|  56 |  28 | -28 |  12 |  J_618
| -85 |  38 | -26 | -62 |  J_27
| -18 | -41 | -64 |  50 |  J_55
| -46 | -39 | -84 |  50 |  J_490
| -18 | -41 | -16 |  55 |  J_666
| -86 |  38 | -26 | -35 |  J_567
| -85 |  -1 | -72 |  11 |  J_367
|  56 | -29 |  12 |  28 |  J_436
find: | -85 |  38 | -26 | -35 |
J_567
find: | -46 | -39 | -84 |  50 |
J_490
tail: | -41 | -64 |
| 50 |
tail: | -86 |  38 | -26 |
| -35 |
order: |  56 |  28 |  12 | -29 |
J_436

| -28 |  14 |  32 | -11 |   8 |  17 |  10 |  80 | = J_618
|  33 |   3 |  43 | -28 |   8 |  30 |  14 |   1 | = J_554
| -60 |  14 |  32 | -11 |   8 |  16 |   1 |   6 | = J_436
| -34 | -31 | -37 | -28 |  53 |  11 |  37 |  15 | = J_565
| -28 | -37 | -31 | -66 |  30 | -41 |  34 |  47 | = J_367
then: |  8 | 17 |
| 10 | 80 |
then: | -66 |  30 |
| -41 |  34 |
tail: |  14 |  32 | -11 |   8 |  16 |
| 1 | 6 |
then: | -31 | -37 |
| -28 |  53 |

| 62 | 62 | 69 | 64 | 50 | 56 | 61 | -4 | 64 | 64 | 63 | 65 | 65 | 63 | 64 | 64 | 64 | 62 | 64 | 64 | 64 | 64 | 64 |  7 | 63 | 64 | 66 | 64 | 63 | 64 | 63 | 63 | 63 | 63 | 64 | 63 | 65 | 65 | 64 | 64 | 66 | 64 | 64 | 64 |  J_618
|  3 | -1 |  4 | -2 | -2 | -7 | 10 |  4 |  2 |  3 | -2 |  2 |  8 |  4 |  7 |  0 | 13 | 12 | 26 | 47 | 48 | 61 | 61 | 60 | 62 | 64 | 69 | 64 | 61 | 70 | 62 | 59 | 65 | 62 | 61 | 70 | 67 | 66 | 68 | 62 | 70 | 59 | 67 | 68 |  J_27
| 12 | 69 | 70 | 64 |  5 |  4 |  7 | 61 | 62 | 10 | 62 | -1 | 70 | 59 |  4 | 67 | 13 | 60 | -2 | 26 |  2 |  8 | 70 |  3 |  3 | 68 |  0 | 61 | 68 | 62 | 66 | -2 | 48 | 59 | 67 | 61 | 65 | 47 | -7 | 62 | 64 | 61 |  2 | -2 |  J_565
then: | 62 | 64 | 69 | 64 |
| 61 | 70 |
then: | 48 | 61 | 61 | 60 | 62 | 64 | 69 | 64 |
| 61 | 70 |
tail: | 56 | 61 | -4 | 64 | 64 |
| 63 | 65 | 65 | 63 | 64 | 64 | 64 | 62 | 64 | 64 | 64 | 64 | 64 |  7 | 63 | 64 | 66 | 64 | 63 | 64 | 63 | 63 | 63 | 63 | 64 | 63 | 65 | 65 | 64 | 64 | 66 | 64 | 64 | 64 |
order: | 62 | 10 |  3 | 64 | 62 | 68 | -2 | 61 |  2 |  0 |  8 | -7 | 62 | 26 |  4 | 62 | 69 |  4 | -2 |  2 | 59 | 68 | 12 | 65 | 61 | 13 | 59 | 61 | -2 | -1 | 67 | 47 |  7 | 70 | 64 |  3 |  4 | 70 | 61 | 48 | 70 | 60 | 67 | 66 |
J_27
find: |  3 | -2 |  3 |  0 | -2 | -7 | 11 |  4 |  2 |  3 | -3 |  2 |  8 |  4 |  7 |  0 | 13 | 13 | 26 | 47 | 48 | 62 | 61 | 60 | 62 | 64 | 67 | 64 | 60 | 70 | 62 | 59 | 66 | 63 | 61 | 70 | 67 | 66 | 68 | 61 | 70 | 58 | 68 | 67 |
J_27
order: |  0 | 13 | 12 | 26 | 47 | 48 | 61 | 61 | 60 | 62 | 64 | 69 | 64 | 61 | 70 | 62 | 59 | 65 | 62 | 61 | 70 | 67 | 66 | 68 | 62 | 70 | 59 | 67 | 68 |  3 | -1 |  4 | -2 | -2 | -7 | 10 |  4 |  2 |  3 | -2 |  2 |  8 |  4 |  7 |
J_27

|  34 |   3 | -18 |   7 | -10 |  36 | -29 |  37 |  -5 | -36 |  23 | -19 |  65 |  -4 | -27 | -20 |  16 |  36 |  -7 |  25 |  17 |   8 |  32 |   7 |  18 | -15 |  13 | -20 |  16 | -32 |   8 | -25 |   2 |  -7 |  15 |  49 |  31 | -38 |  37 | -16 |  10 | -22 |  17 | -10 |  54 |  25 |  -1 | -11 |  -6 |  33 | -19 |  19 | -21 |  59 | -22 |  62 |  36 | : J_840
|  35 |  -8 |  -3 |  12 |  -4 |  60 | -41 |  53 |   2 | -25 |  23 | -10 |  78 |  -4 | -40 | -19 |  -4 |  59 | -22 |  33 |  31 |  14 |  38 |   8 |  29 | -30 |  34 | -24 |  24 | -13 |  38 | -42 |  21 |   0 |   9 |  31 |  36 | -28 |  27 | -15 |  25 | -39 |  20 | -35 |  45 |  28 | -16 | -25 |   4 |  41 | -19 |   8 |  -8 |  67 | -24 |  57 |  20 | : J_666
|  33 | -11 |   4 |  14 |  -4 |  68 | -42 |  58 |   2 | -16 |  22 |  -5 |  78 |  -7 | -46 | -15 |  -9 |  66 | -29 |  36 |  37 |  19 |  40 |   3 |  32 | -32 |  41 | -23 |  26 |  -7 |  45 | -43 |  27 |   2 |   6 |  28 |  43 | -22 |  16 | -14 |  26 | -43 |  17 | -49 |  50 |  26 | -20 | -27 |   7 |  38 | -15 |   2 |  -5 |  69 | -17 |  58 |  14 | : J_554
|  20 |  -7 |   1 |   3 | -13 |  44 | -13 |  42 | -19 |  -6 |   7 |   5 |  46 |  -7 | -30 |  -5 |   9 |  41 | -12 |  45 |  33 |  27 |  39 |  -3 |  20 | -20 |  32 | -10 |  12 | -32 |  22 | -28 |   2 |  -8 |  15 |  49 |  31 | -20 | -12 | -11 |  -2 | -21 |  -5 | -59 |  76 |   5 |  -3 |  -7 |  -4 |  16 | -16 |  -3 |  -7 |  61 |   3 |  53 |  20 | : J_313
|  35 |  -8 |  -3 |  12 |  -4 |  60 | -41 |  53 |   2 | -25 |  23 | -10 |  78 |  -4 | -40 | -19 |  -4 |  59 | -22 |  33 |  31 |  14 |  38 |   5 |  29 | -30 |  34 | -24 |  24 | -13 |  38 | -42 |  21 |   0 |   9 |  31 |  36 | -28 |  27 | -13 |  25 | -39 |  20 | -35 |  45 |  28 | -16 | -25 |   4 |  41 | -19 |   8 |  -8 |  67 | -24 |  57 |  20 | : J_565
|  32 |   5 | -20 |   5 | -13 |  32 | -26 |  34 |  -4 | -41 |  22 | -18 |  62 |  -5 | -24 | -21 |  20 |  31 |  -2 |  23 |  15 |   8 |  32 |   6 |  12 | -10 |   9 | -19 |  13 | -36 |   1 | -25 |  -3 | -12 |  17 |  51 |  29 | -39 |  40 | -16 |   9 | -17 |  15 |  -6 |  53 |  24 |  -2 |  16 | -16 |  -7 |  -4 |  26 | -24 |  60 | -23 |  63 |  41 | : J_567
|  40 | -18 |  11 |  14 |   7 |  85 | -52 |  71 |   4 |  -7 |  26 |  -5 |  90 |  -6 | -54 | -15 | -19 |  89 | -39 |  37 |  44 |  20 |  42 |  -5 |  44 | -46 |  60 | -26 |  38 |   8 |  65 | -55 |  44 |  12 |  10 |  15 |  45 | -20 |  11 | -13 |  46 | -61 |  21 | -63 |  38 |  33 | -27 | -40 |  13 |  45 | -16 | -10 |   3 |  79 | -21 |  55 |   3 | : J_618
then: | -18 |  62 |  -5 | -24 | -21 |
| 20 | 31 |
find: |  40 | -18 |   9 |  14 |   7 |  84 | -51 |  72 |   4 |  -7 |  26 |  -5 |  90 |  -7 | -54 | -15 | -19 |  89 | -39 |  37 |  44 |  20 |  41 |  -4 |  44 | -46 |  60 | -26 |  38 |   8 |  65 | -55 |  44 |  13 |  10 |  15 |  45 | -21 |  10 | -14 |  47 | -61 |  21 | -63 |  38 |  33 | -27 | -40 |  13 |  44 | -15 |  -9 |   3 |  79 | -21 |  55 |   3 |
J_618
tail: | -15 |  -9 |  66 |
| -29 |  36 |  37 |  19 |  40 |   3 |  32 | -32 |  41 | -23 |  26 |  -7 |  45 | -43 |  27 |   2 |   6 |  28 |  43 | -22 |  16 | -14 |  26 | -43 |  17 | -49 |  50 |  26 | -20 | -27 |   7 |  38 | -15 |   2 |  -5 |  69 | -17 |  58 |  14 |
tail: |  2 | -7 | 15 | 49 | 31 |
| -38 |  37 | -16 |  10 | -22 |  17 | -10 |  54 |  25 |  -1 | -11 |  -6 |  33 | -19 |  19 | -21 |  59 | -22 |  62 |  36 |
tail: |  15 |  45 | -20 |
|  11 | -13 |  46 | -61 |  21 | -63 |  38 |  33 | -27 | -40 |  13 |  45 | -16 | -10 |   3 |  79 | -21 |  55 |   3 |
then: |  -7 |  -4 |  16 | -16 |
| -3 | -7 |

| -22 |   4 | -21 | -15 | -40 |  80 |   5 |   4 | -22 |  J_618
| -22 | -40 | -23 | -15 | -21 |   5 |  80 |   4 |   4 |  J_367
|   0 | -35 |  10 |   0 |   3 | -15 |  38 |  -2 |  11 |  J_436
|  25 |  -8 | -14 |  16 | -20 |  12 |  79 |   4 |   2 |  J_666
| -10 |   7 | -21 | -30 |  10 |  -3 | -23 | -18 |  45 |  J_554
tail: | -15 | -21 |   5 |
| 80 |  4 |  4 |
tail: | 80 |  4 |
| 4 |
then: | -30 |  10 |
|  -3 | -23 |
order: | -40 | -23 | -22 | -21 | -15 |   4 |   4 |   5 |  80 |
J_367

| 70 |  0 |  0 | 69 | 69 |  0 |  0 | 68 | 69 | -> J_567
|  0 |  0 |  0 |  0 | 68 | 69 | 69 | 69 | 69 | -> J_55
|  0 |  0 |  0 | 66 | 68 | 69 | 70 | 69 | 70 | -> J_618
| 69 | 69 | 69 | 69 | 69 | 67 | 69 | 69 |  1 | -> J_666
order: |  0 |  0 |  0 |  0 | 68 | 69 | 69 | 69 | 70 |
J_567
tail: |  0 | 69 | 69 |  0 |  0 |
| 68 | 69 |
order: | 69 | 68 |  0 |  0 | 69 | 69 |  0 |  0 | 70 |
J_567
then: |  0 |  0 |  0 | 66 |
| 68 | 69 |
order: |  0 |  0 | 66 | 69 | 68 | 70 | 70 | 69 |  0 |
J_618
find: | 70 | 70 | 67 | 69 | 69 | 67 | 69 | 70 |  1 |
J_666

| -12 |  -8 | -19 |   1 |  -8 |  14 |  19 |  10 |  -7 |  -4 |   9 |  29 | -17 |   2 |   6 | -34 |   0 |   8 |  -2 | -15 |   7 |  21 |  -3 |  27 |  12 |  -4 | -17 |  24 |   7 | : J_490
|  -1 |  25 |  53 |  40 |  36 | -16 | -44 | -32 |  22 | -19 | -21 | -27 |  18 | -32 | -20 |  51 |  -1 |  -4 |   2 |  30 | -10 | -56 | -16 | -63 | -25 |  -3 |  18 |  16 | -63 | : J_367
|   0 |   4 |  14 |  23 |   9 |   9 |  -9 | -12 |   4 |  -9 |  -1 |  17 | -17 | -28 |   0 |  -3 |  -1 |   3 |   0 |  -7 |   0 | -18 | -33 |  -9 |   4 | -14 | -17 |  37 |  -4 | : J_55
|  11 |  -6 |  -3 |   1 |   4 |  -2 |  -1 |   9 |  14 |   6 |   8 |   2 | -12 | -10 |   0 |   6 |   3 |   5 |  21 |   4 |  10 |   5 |   9 |  14 |   1 |  -1 |   0 |  -9 |  -1 | : J_840
|  -9 |   0 | -10 |  -1 |   1 |   0 |  10 |   8 |  -1 |  -6 |   2 |   5 |   6 |  14 |  -3 | -12 |  10 |   5 |  -1 |   4 |   4 |  14 |  21 |   9 |  -2 |   9 |   6 |   1 |   3 | : J_313
|  -7 |  10 |  25 |  13 |  12 |  -7 | -22 | -16 |   9 |  -3 |  -9 | -16 |   6 | -18 |  -6 |  28 |  -1 |  -5 |   1 |  10 |  -6 | -29 | -16 | -29 |  -9 |  -5 |   6 |   1 | -20 | : J_554
|  66 |  25 |  51 |  42 |  37 | -13 | -42 | -31 |  21 | -21 | -20 | -22 |  16 | -33 | -20 |  45 |  -5 |  -2 |   1 |  28 |  -9 | -54 | -17 | -60 | -23 |  -3 |  16 |  23 | -10 | : J_565
then: | -31 |  21 | -21 | -20 | -22 |  16 |
| -33 | -20 |
order: |   7 |  24 | -17 |  -4 |  12 |  27 |  -3 |  21 |   7 | -15 |  -2 |   8 |   0 | -34 |   6 |   2 | -17 |  29 |   9 |  -4 |  -7 |  10 |  19 |  14 |  -8 |   1 | -19 |  -8 | -12 |
J_490
order: |  -1 |   4 |   4 |  14 |  21 |   9 |  -2 |   9 |   6 |   1 |   3 |  -9 |   0 | -10 |  -1 |   1 |   0 |  10 |   8 |  -1 |  -6 |   2 |   5 |   6 |  14 |  -3 | -12 |  10 |   5 |
J_313

